Each path below is one point turned by a fixed rotation once a step. After each direction that follows a path, write how fast that rotation turns it, in degrees a step (0 if it stays still).
Each turn is a multiple of 5 degrees from 10 to 175, or 0.
Each row of a path follows its step; steps can be skipped.
Rotation 1:
step 0: .12	-.11	.12	.13	.35	-.13	-.08	-.10	-.22	-.04	.19	-.01	-.13	.15	-.01	.31	-.04	.08	.04	-.11	-.06	.05	.15	-.24	-.04	-.15	.02	-.10	.09	.13	.00	-.07	.03	-.14	-.02	.05	.15	.16	-.07	-.04	-.02	-.25	.14	-.02
step 1: -.03	.02	-.07	-.17	.03	.12	-.01	-.21	.11	-.13	-.06	.11	-.09	.04	-.01	-.11	.29	.10	-.03	-.25	-.07	.04	-.15	.03	-.16	.17	-.03	.18	-.09	.11	-.10	-.01	.15	.08	-.17	-.10	.14	.09	.08	-.22	-.07	.05	.38	.03
step 3: -.08	-.13	-.07	.05	.04	-.13	.08	.31	.05	-.25	-.12	.05	.21	.23	.02	-.01	-.03	.00	-.06	.03	.22	.16	-.11	-.15	.05	-.02	-.02	-.08	-.14	-.09	-.21	.09	-.18	.00	-.09	.01	.31	.06	-.11	.03	-.02	-.25	.03	-.03
step 4: -.02	.21	-.06	-.09	-.16	-.11	-.16	-.01	.23	.02	-.24	.07	-.10	-.12	.01	-.09	-.04	-.02	.03	-.25	-.30	-.19	-.09	-.13	.07	-.09	-.11	-.15	-.15	.10	-.13	.13	.08	.12	-.08	.01	.16	-.17	.06	.27	.06	.03	-.07	-.05
step 5: -.07	-.02	-.18	-.04	-.10	-.10	-.07	.12	-.10	.23	-.03	-.02	.05	-.03	-.18	-.06	.11	.07	-.13	.35	-.12	.03	-.25	.06	-.29	-.01	.09	.02	.03	.04	-.05	-.05	-.01	.02	.17	.08	-.09	.06	.04	.12	.30	-.12	-.25	.11
step 8: -.15	.04	-.20	-.05	.05	.00	-.06	.04	-.11	.16	.09	-.02	-.03	-.11	.09	-.09	-.02	.01	.25	.12	-.07	-.02	.14	.31	-.20	.02	-.04	-.02	.08	-.19	.26	-.10	-.17	.03	.07	-.10	.04	-.18	-.08	-.28	-.21	-.13	-.12	.14
step 9: .17	.14	.05	.19	-.21	.00	-.04	.12	.06	-.16	.10	.00	-.07	.11	.18	.20	.02	.03	-.15	-.04	.18	-.03	.08	.10	.28	.13	.09	.29	.17	-.14	.11	.07	-.08	.05	.14	.13	.04	.03	.14	-.03	-.17	-.23	-.01	-.06
step 10: .05	.02	-.01	.13	-.19	.25	-.16	-.30	-.07	-.05	.09	.12	.08	.09	-.15	.05	-.34	-.16	-.09	-.18	-.06	-.13	.23	-.06	-.04	.10	-.01	-.01	-.23	-.14	-.05	-.07	.18	-.01	.02	-.15	.13	-.02	-.12	-.03	.04	.01	-.07	.11
step 11: -.11	-.06	.02	-.03	-.11	-.11	-.03	.12	.00	-.13	-.17	.04	.22	-.15	-.19	.02	.12	.04	-.13	-.05	.04	-.05	.00	.07	-.15	.03	.09	-.07	.19	.00	.20	-.12	.32	-.02	.22	-.05	.01	.01	-.03	-.34	-.05	.20	-.11	-.22
Speeds:
-.05	.01	.00	-.01	.02	.04	-.04	.00	.03	.02	.08	.06	.04	.00	.01	.04	.07	-.07	.08	.08	-.01	-.06	.02	-.04	.05	.05	-.05	-.05	.00	-.04	-.02	-.02	.07	.05	.03	-.07	-.04	-.01	.00	.02	.11	-.02	.01	.03 -> 130
.04	-.04	-.03	.01	.03	-.02	-.02	-.04	.12	-.04	-.07	.03	-.01	-.03	.02	.02	-.07	-.01	-.03	.02	.00	.04	-.05	.02	-.01	.08	.03	-.05	-.03	-.03	.06	-.01	.03	.00	.05	-.04	.03	.04	-.07	-.01	.04	-.04	.06	-.09 -> 40
-.04	-.05	.01	.02	.05	.05	.08	.05	.04	-.02	.02	.01	.12	.02	-.01	.01	-.03	.02	-.05	.03	.04	-.05	.02	-.02	-.01	.06	-.02	-.04	-.03	.03	.03	.02	-.01	-.03	-.07	.02	-.01	-.06	-.05	-.02	-.03	.14	-.03	-.03 -> 85
.03	-.05	.03	-.04	-.03	-.05	-.06	-.03	-.03	.04	-.03	-.06	-.03	.03	-.06	.01	.05	-.03	-.02	.01	.00	.04	.08	.10	-.02	.07	.01	-.05	.00	-.03	-.04	-.08	-.02	.03	-.06	-.01	.02	-.09	.01	.03	.06	.05	-.01	-.04 -> 125
.01	.02	.03	-.07	.01	.06	-.03	.07	-.06	-.12	-.05	.01	.02	-.02	-.03	.05	.05	-.03	.00	-.06	.01	.03	.02	-.04	-.04	.05	-.05	.04	-.07	-.04	.03	-.04	.09	-.04	-.03	-.01	.03	.04	.00	.02	-.03	-.04	-.07	-.03 -> 40
-.07	-.06	-.02	-.01	.02	-.03	-.03	-.02	.02	.01	-.07	.11	-.07	.03	.00	-.11	.01	-.04	-.02	.01	-.09	.00	.02	.02	-.06	.03	-.02	.01	.01	.01	.04	.03	.07	.01	.02	.00	-.05	.02	.05	-.03	-.06	.06	-.06	.03 -> 115
Rotation 2:
step 0: .17	.05	.16	-.17	-.07	.13	.11	-.06	-.03	-.01	.02	-.28	.27	-.42	-.07	-.18	.05	.10	-.11	-.04	.02	.25	-.12	.11	-.14	-.02	.09	-.04	-.11	-.02	-.28	.02	-.16	-.07	-.18	-.16	.05	-.07	-.02	-.13	.03	.02	.30	-.31
step 1: .31	-.20	.30	-.12	-.04	-.05	.00	-.04	-.15	.10	.11	-.23	.15	-.14	-.08	-.34	-.03	-.06	-.12	-.29	.09	.23	-.16	.21	.04	.17	-.05	-.23	-.05	-.10	-.09	.00	-.08	-.09	.03	.16	.25	.03	.13	-.01	.01	.05	.06	-.24
step 3: .17	.14	.14	-.11	.23	-.29	.04	.16	-.14	-.06	.33	-.19	.12	-.05	-.05	-.23	.05	-.12	-.04	-.12	-.14	.09	-.06	-.04	.05	.15	.19	-.24	.10	.39	-.02	.02	.14	-.13	-.13	.07	.01	-.05	.11	.08	.23	-.06	-.03	-.23
step 4: .33	.02	-.04	.07	-.08	-.10	.04	.20	-.19	-.08	.07	-.20	-.09	-.07	-.13	-.19	-.20	-.14	-.14	.00	-.16	.05	.19	.05	-.10	.10	.17	-.15	.02	.29	-.12	.17	.19	-.23	-.21	.09	.13	.22	.18	.08	.23	-.01	-.10	.18
step 5: .36	.02	.07	.23	-.06	-.01	.06	.24	-.03	-.04	-.04	-.13	-.03	.02	.11	-.08	.14	.11	.04	-.04	-.10	.22	.10	-.09	-.05	.17	.26	-.08	.07	.24	-.15	-.14	.08	-.27	-.18	.10	-.35	.02	.27	.04	.22	-.04	.08	.17
step 7: .01	-.05	.17	.21	-.17	.07	-.06	.31	.09	-.11	.00	-.04	.16	-.13	.05	-.19	.02	.06	.03	.10	-.33	.03	-.16	.10	.05	-.12	.33	.07	-.17	-.03	-.15	-.14	.19	-.01	-.19	.19	-.04	.20	.10	-.02	-.05	-.20	.32	.20
step 8: -.27	-.23	.09	.00	-.29	-.07	-.09	.23	.10	-.10	-.23	-.36	.20	-.13	.08	-.18	-.02	.08	.17	.02	-.19	.17	.00	.15	.20	.10	.11	-.20	-.07	-.03	-.06	-.22	.12	.04	-.18	.11	-.13	.07	.03	.13	-.01	-.15	.12	-.13
step 9: -.15	-.43	-.03	.01	-.22	-.20	-.28	.00	-.09	-.02	-.15	-.15	-.02	-.07	-.09	-.22	.00	-.03	.10	-.09	-.23	-.05	-.29	.00	.24	.12	.11	.08	-.09	-.13	-.12	.05	.09	.17	-.18	.09	.01	.12	.30	.13	.10	.03	.16	.01
step 10: -.15	-.22	-.06	-.24	-.03	.02	-.05	-.03	-.05	-.28	-.13	-.22	.07	-.19	-.19	-.13	.23	.06	.10	.12	-.25	.04	-.10	-.06	.16	.13	.28	.17	.09	.18	-.14	.14	-.06	.17	-.11	-.12	-.09	.00	.16	.09	.06	.06	.29	-.19
Speeds:
-.09	-.07	-.07	.03	-.07	-.03	-.03	.03	.08	-.02	.01	.02	.01	-.02	-.08	.02	.02	.06	-.05	-.05	-.04	-.01	.03	-.01	.03	.00	.05	.06	.03	-.01	.02	.06	-.05	.02	.08	.02	-.04	-.02	-.01	-.07	-.04	.00	-.04	-.02 -> 20
.00	-.01	.06	-.01	.02	.00	.03	-.04	.05	-.02	-.03	.02	.06	-.01	-.01	-.03	.03	-.06	.01	.06	.00	.02	.09	.02	.09	-.05	.00	-.10	.02	.01	.03	-.02	.02	-.01	.07	.01	-.09	-.07	.03	.02	.04	.02	-.02	-.10 -> 145
-.05	.06	.04	.02	-.02	-.09	.00	.01	.02	-.01	.02	.02	-.02	.02	.05	.08	.01	-.04	.00	-.03	.00	.04	.08	-.02	.00	.01	.06	-.01	-.04	.02	-.02	.02	.06	-.13	.07	.00	-.02	.06	.00	.01	-.02	.00	.03	.10 -> 35
.05	-.06	.03	.04	.01	-.04	.00	.08	-.02	-.02	.01	.07	-.09	-.01	-.01	-.04	-.08	-.06	.02	.01	-.03	-.02	-.02	.01	.08	-.05	-.06	.00	.02	-.07	-.04	.05	-.01	-.01	.06	-.02	.04	.08	-.03	-.03	.04	.07	-.01	-.01 -> 140
.03	-.06	.01	.03	.03	.03	.07	.06	-.03	-.02	.04	-.01	.01	-.03	.03	.04	.05	.04	.07	.01	-.02	.01	.05	-.02	.00	-.01	.03	.08	.07	-.01	-.02	-.05	.04	-.04	-.05	-.14	-.05	.00	-.04	-.01	-.06	.00	.01	-.06 -> 140
